128 stands for zero in the data rows.
Some points, one per row:
"121 129 107 141 161 157 142 120 136 175 108 123 154 126 169 122"
"200 90 93 164 162 157 227 165 140 141 98 174 167 133 108 78"
"99 100 114 110 147 134 133 200 98 150 134 151 122 156 96 156"
"154 117 139 92 170 188 188 101 151 106 111 163 126 127 62 126"
"0 123 78 185 168 142 127 176 143 229 134 162 117 132 187 55"
"92 148 87 113 194 189 147 102 174 80 67 147 106 151 25 159"
"140 121 139 84 135 160 129 123 106 169 152 122 148 95 149 92"
"157 95 126 141 186 167 188 100 116 105 156 162 167 111 88 148"
"117 135 103 66 81 158 107 194 137 157 166 114 154 105 175 143"
"130 144 48 135 171 192 138 99 141 111 143 81 91 142 44 94"
"86 148 97 143 97 111 127 171 94 158 165 153 93 144 146 129"
"111 89 79 77 114 214 150 96 149 91 131 71 132 142 52 139"
"101 129 117 157 154 133 124 176 117 217 111 114 110 134 167 39"
"111 152 110 111 117 181 110 131 141 126 108 143 101 120 105 157"
"53 117 133 127 102 122 136 188 116 130 85 106 140 150 116 93"
"74 106 101 101 83 155 147 142 136 135 135 110 139 138 133 139"
"117 114 129 165 166 136 140 128 107 235 142 108 169 146 174 58"
"168 89 118 86 133 119 154 188 65 139 161 145 100 173 123 80"
"146 117 127 110 99 152 123 135 96 92 109 136 130 86 137 142"
"94 111 105 149 163 162 174 174 127 137 114 132 156 154 69 114"
"102 114 91 255 169 170 168 130 112 156 157 101 119 133 86 185"
"113 95 96 107 117 181 189 174 156 93 66 197 111 160 88 88"
"96 158 111 123 119 122 99 146 144 161 107 97 159 109 141 170"
"152 110 153 113 158 117 143 125 134 163 164 105 125 142 154 80"
"118 108 133 154 151 93 118 157 109 201 165 178 120 179 158 100"
"77 126 94 148 149 135 100 143 108 148 100 151 142 113 156 136"
"80 120 81 159 126 182 173 209 140 170 105 175 114 146 119 116"
"155 143 144 80 165 103 139 93 109 116 186 123 133 91 160 105"
"162 52 98 149 97 158 144 117 120 122 119 172 133 139 103 87"
"126 143 125 212 164 135 156 156 107 172 94 145 126 149 125 137"
"143 137 166 111 196 115 187 171 110 239 103 131 184 157 166 128"
"67 132 142 70 113 127 111 166 92 88 118 105 131 161 113 164"
"120 134 171 145 137 117 140 104 105 121 104 148 163 175 117 164"
"54 137 184 118 123 97 126 192 109 100 134 161 128 130 146 136"
"174 148 176 124 140 84 168 84 88 123 174 147 179 121 150 132"
"98 151 181 88 91 101 127 176 81 162 166 104 124 182 154 27"
"135 133 154 196 112 141 107 34 135 102 122 75 119 86 144 183"
"144 125 204 107 89 58 187 152 69 164 165 120 144 184 120 128"
"139 156 179 116 135 74 89 87 80 133 211 74 128 141 113 124"
"176 138 154 152 109 66 163 184 91 157 180 163 110 147 200 112"
"99 96 127 125 83 155 113 201 108 150 153 112 139 146 122 172"
"156 100 140 163 92 108 196 190 145 180 117 108 149 169 152 151"
"97 150 125 103 65 119 103 172 100 137 123 125 154 106 146 201"
"141 92 109 45 103 85 116 122 122 118 148 106 146 136 147 174"
"161 103 140 154 142 92 158 125 128 149 97 103 108 192 135 132"
"116 115 129 76 42 134 142 192 119 86 116 130 124 114 128 155"
"148 127 178 120 97 99 119 155 156 132 120 73 137 157 122 183"
"176 96 107 118 84 108 128 163 115 86 123 105 137 118 146 128"
"105 114 100 104 116 175 106 143 124 132 151 156 173 116 157 157"
"144 154 129 156 143 76 135 127 129 194 92 46 188 143 166 147"
"243 155 140 109 128 87 174 153 96 143 150 94 167 138 117 113"
16 more points follow, each with its number after it:
"134 142 108 145 118 158 135 148 126 153 176 137 124 106 151 159" 0
"136 96 103 100 81 165 76 98 146 86 155 87 139 107 126 138" 1
"222 105 168 144 178 67 144 125 121 103 64 145 206 125 116 91" 2
"152 199 189 138 194 89 81 11 141 82 176 84 68 94 115 203" 3
"122 145 111 114 93 104 122 139 106 133 177 101 166 42 181 155" 4
"143 125 112 121 90 129 117 102 136 96 134 129 157 78 165 153" 5
"128 174 116 156 90 150 157 143 128 148 132 134 111 86 130 187" 6
"60 163 161 193 164 88 84 70 124 139 155 42 69 120 113 152" 7
"106 127 108 137 73 132 124 255 123 131 152 140 94 106 151 140" 8
"123 102 121 114 39 96 114 169 138 103 133 105 117 142 176 175" 9
"84 111 109 108 96 142 143 177 120 128 119 134 115 116 164 145" 10
"123 146 102 187 133 108 140 158 123 88 152 134 81 91 79 140" 11
"172 131 132 104 83 132 117 147 150 154 90 107 145 146 114 144" 12
"180 95 162 97 122 102 143 162 134 127 109 159 104 168 157 114" 13
"118 154 77 153 97 174 138 139 120 119 145 125 136 109 108 154" 14
"119 158 104 144 151 150 159 111 120 182 150 140 141 78 145 219" 15
Which three of these numbered points are nearest to each point below, ignoring the 3 directions in which the first points spread most? Their numbers follow each, nearest first.
"92 204 145 143 175 104 90 126 136 111 151 122 103 128 146 165" > 3 11 7
"112 113 104 93 61 144 92 177 139 128 140 123 134 98 161 198" > 0 10 5
"82 136 136 156 164 125 77 28 152 97 132 47 91 152 71 123" > 7 3 1
"157 129 150 158 184 107 122 91 152 88 68 173 172 130 120 93" > 2 5 13
"128 129 104 156 107 148 147 198 123 255 164 118 127 130 175 125" > 0 14 6
"144 118 139 153 144 81 131 117 147 102 48 138 145 147 125 107" > 2 13 9
"89 183 164 74 68 118 82 98 83 84 147 76 152 160 95 157" > 14 1 10
"128 137 110 118 109 185 114 127 103 115 150 97 165 127 114 162" > 14 0 1
"151 71 127 128 86 129 154 122 156 111 80 134 132 154 143 147" > 9 13 10
"79 205 136 157 183 175 94 35 131 132 166 112 126 54 105 185" > 3 15 7
"106 139 122 83 70 113 50 96 162 58 65 111 144 59 139 196" > 5 2 10
"114 143 165 118 125 120 119 138 110 131 109 117 124 127 155 108" > 10 5 12
"113 210 121 126 148 169 139 125 119 159 151 148 150 99 137 244" > 15 6 0
"118 99 124 122 120 141 159 215 156 109 97 181 61 185 44 54" > 13 8 12
"140 108 98 78 89 157 122 123 138 106 186 93 130 120 116 195" > 0 14 10
"160 147 182 149 143 96 130 134 95 164 161 22 139 33 177 123" > 4 14 0
"165 43 140 111 106 125 107 67 133 166 115 107 153 159 156 17" > 1 12 13
"81 121 134 144 112 110 85 118 100 112 150 128 70 153 0 95" > 11 7 14
"100 97 70 87 113 214 106 85 166 119 111 101 128 117 64 93" > 1 12 5
"112 117 135 130 104 108 76 53 104 145 194 78 98 110 160 85" > 1 5 7
"137 121 118 122 198 180 186 130 164 183 70 86 143 188 64 111" > 12 10 13
"169 91 184 172 185 40 176 94 103 142 91 200 155 122 125 75" > 2 13 10
"104 134 158 126 96 118 148 162 151 121 111 142 124 107 149 124" > 10 5 9
"158 176 73 159 147 112 145 156 120 138 189 186 70 58 192 122" > 0 4 11
"115 149 109 162 149 85 111 149 164 112 85 161 150 135 91 131" > 2 12 11
"99 88 137 182 195 150 122 30 165 199 153 61 89 187 87 96" > 7 1 3
"129 123 117 170 153 125 138 167 139 221 85 165 118 160 110 67" > 12 13 10
"113 139 120 214 161 82 121 134 172 120 78 176 72 110 105 167" > 11 9 6
"111 115 134 98 109 115 158 212 132 109 115 177 113 170 125 46" > 13 10 8
"91 70 112 255 82 125 82 198 91 137 136 165 121 149 172 109" > 9 11 14
"131 180 198 189 167 43 120 105 137 169 86 131 107 146 124 127" > 3 7 11
"148 185 116 131 169 143 137 151 174 174 69 133 173 114 83 178" > 12 6 15
"189 176 137 130 157 116 115 132 125 133 181 141 105 100 112 134" > 0 11 14
"154 69 126 121 112 109 129 131 139 108 88 162 103 138 149 51" > 13 9 10
"160 188 201 174 178 90 106 69 100 197 152 142 161 55 211 185" > 15 6 5
"139 92 130 175 161 175 153 255 164 132 145 119 143 97 62 126" > 8 11 0
"148 187 189 127 193 57 132 53 144 132 83 76 149 115 141 144" > 3 7 10
"113 139 156 161 103 137 190 161 153 149 97 129 167 180 80 139" > 12 9 10
"140 88 130 83 94 125 95 77 155 135 154 81 169 121 132 122" > 1 5 12
"90 144 149 107 91 128 68 90 117 181 158 47 38 179 84 92" > 7 1 12
"80 210 140 167 167 118 96 77 86 150 74 101 125 77 162 74" > 3 7 5
"195 86 141 147 186 123 150 48 124 167 118 115 147 149 119 30" > 1 10 12
"112 159 177 129 158 103 115 119 142 86 53 126 132 115 102 143" > 2 10 12
"110 148 163 150 188 131 88 124 137 104 98 80 88 137 66 127" > 7 3 11
"134 182 94 164 157 130 104 129 192 80 120 164 88 92 110 147" > 11 5 0
"160 67 139 85 90 137 150 154 88 110 104 159 106 146 137 60" > 13 10 9
"162 149 107 106 157 179 86 107 92 155 179 117 147 88 147 131" > 0 1 4
"131 95 108 149 58 134 99 197 125 136 121 143 131 111 163 137" > 9 8 5
"134 182 127 88 174 170 140 29 161 64 181 94 146 76 95 255" > 15 0 4
"87 103 107 140 47 134 47 97 128 124 130 47 68 145 156 92" > 1 9 7
"169 163 113 231 166 148 139 165 143 219 100 190 135 62 197 145" > 6 15 5
"126 135 112 151 158 110 102 135 198 76 134 144 57 145 90 116" > 11 13 9
"75 138 172 74 50 116 59 128 97 45 149 39 90 137 81 178" > 7 11 1
"129 127 123 103 110 98 74 20 132 79 193 51 129 106 126 129" > 1 5 7
"116 172 134 183 174 149 119 101 143 60 101 151 114 117 71 117" > 11 14 5
"93 154 203 104 151 89 111 90 62 137 192 102 103 140 144 155" > 3 7 10
"84 147 132 118 118 156 124 89 121 141 127 159 120 110 129 228" > 15 6 0
"69 130 101 163 70 143 100 139 138 119 106 186 99 99 148 124" > 5 10 14
"186 135 113 127 148 110 155 149 91 141 235 165 113 58 224 140" > 0 4 5
"166 130 92 125 130 148 133 103 151 77 153 126 123 90 97 174" > 0 14 5
"134 162 161 168 137 105 88 114 126 64 76 115 95 110 121 144" > 11 5 10
"129 74 100 110 106 140 119 99 147 48 126 148 205 84 135 124" > 5 1 10
"193 188 145 195 145 20 151 154 126 140 111 125 107 174 135 128" > 11 9 8
"147 172 193 89 135 85 157 70 142 48 71 144 192 98 134 154" > 2 5 10
"143 94 106 151 111 68 110 161 125 108 67 136 140 100 155 134" > 2 9 5
"177 116 91 117 109 162 126 105 138 71 175 92 85 103 111 157" > 0 1 14
"72 137 121 181 156 175 114 138 165 60 94 152 79 104 71 202" > 11 6 0
"197 139 61 62 143 163 94 19 173 56 105 128 110 40 168 163" > 5 4 1
"163 126 95 106 152 120 138 84 109 137 163 109 168 50 175 128" > 4 5 0
"140 135 131 156 141 147 135 88 131 108 129 67 118 158 54 152" > 14 12 10
"187 70 152 194 78 94 85 154 104 113 110 110 120 148 160 79" > 9 1 13
"133 161 0 104 122 114 110 145 255 133 172 99 106 110 129 173" > 0 9 4
"161 184 156 141 142 78 123 108 85 163 176 148 175 85 206 182" > 15 0 4
"94 97 104 168 146 129 95 124 146 255 116 100 159 126 176 53" > 1 5 12
"159 94 155 0 107 80 190 179 128 101 76 235 146 151 121 82" > 13 2 10
"134 92 115 126 87 227 114 125 148 81 111 136 182 74 138 172" > 5 1 0
"89 93 41 65 112 219 104 90 139 110 141 80 76 182 57 79" > 1 10 12
"168 122 145 162 140 111 120 99 112 172 187 121 145 126 159 83" > 1 0 5
"118 171 150 138 126 130 114 66 113 97 114 111 132 111 95 135" > 14 5 10
"149 106 126 95 114 68 202 224 105 138 57 98 98 226 98 33" > 13 12 2
"81 95 108 140 104 192 96 98 135 130 105 132 117 128 67 107" > 1 12 10
"133 128 142 155 84 107 124 177 146 152 127 184 134 73 193 124" > 5 10 0
"153 107 95 87 135 185 183 216 171 138 120 147 95 199 83 129" > 13 12 8
"100 129 109 255 42 125 113 151 146 102 165 35 120 180 125 184" > 9 14 11
"104 139 106 187 145 134 139 121 126 132 110 120 118 125 134 122" > 14 10 5
"118 163 154 138 109 115 148 147 141 165 138 143 114 122 150 145" > 6 10 0
"142 134 134 157 0 138 255 161 104 185 156 186 160 139 108 139" > 6 14 10
"108 157 162 193 175 94 119 113 78 214 124 150 134 133 156 142" > 15 6 14
"123 134 107 145 123 66 140 174 113 118 159 101 65 186 130 81" > 11 9 8
"132 163 146 107 170 173 176 116 176 56 102 135 174 70 82 243" > 15 6 10
"155 105 128 111 86 90 73 70 145 97 172 78 129 96 179 115" > 1 5 9
"69 170 119 203 174 156 147 147 133 117 94 184 93 99 97 207" > 6 15 11
"133 83 128 130 80 143 117 129 177 161 109 113 156 126 121 143" > 12 9 1
"144 130 100 121 148 153 115 104 135 152 140 126 151 40 163 176" > 4 5 15
"123 166 121 73 139 126 121 151 120 106 178 139 177 110 141 173" > 0 14 10
"108 138 93 180 172 155 94 137 154 201 104 154 137 111 187 114" > 5 0 1
"119 173 183 72 118 92 85 71 149 46 91 78 173 91 86 177" > 2 5 12
"116 129 81 166 133 171 175 206 138 226 121 188 122 149 145 130" > 0 10 6
"72 135 95 188 97 188 83 165 123 125 131 138 66 171 94 110" > 14 11 1
"148 127 110 171 134 125 134 112 133 136 122 121 120 109 0 123" > 11 14 12
"65 164 148 230 114 82 95 143 120 95 55 201 124 102 126 185" > 11 6 2
"80 152 124 160 160 179 99 160 152 84 121 124 100 111 106 206" > 0 6 11
"117 135 127 195 175 175 198 100 122 165 103 164 186 0 116 158" > 4 15 6
"165 147 119 140 175 72 186 161 150 144 46 193 138 130 154 92" > 2 13 10
"73 96 121 109 120 161 137 150 128 142 108 109 139 155 123 147" > 10 12 9
"133 100 77 172 120 171 141 121 117 138 176 140 143 113 114 172" > 0 14 4
"137 128 131 120 157 156 178 170 120 150 103 205 174 115 113 133" > 10 13 2
"104 103 115 143 77 138 122 134 130 157 152 98 119 106 136 150" > 14 0 1
"110 130 90 175 144 165 97 96 105 142 99 176 79 66 143 106" > 5 0 4
"133 86 114 178 142 112 149 135 115 124 88 179 155 146 105 87" > 2 10 9
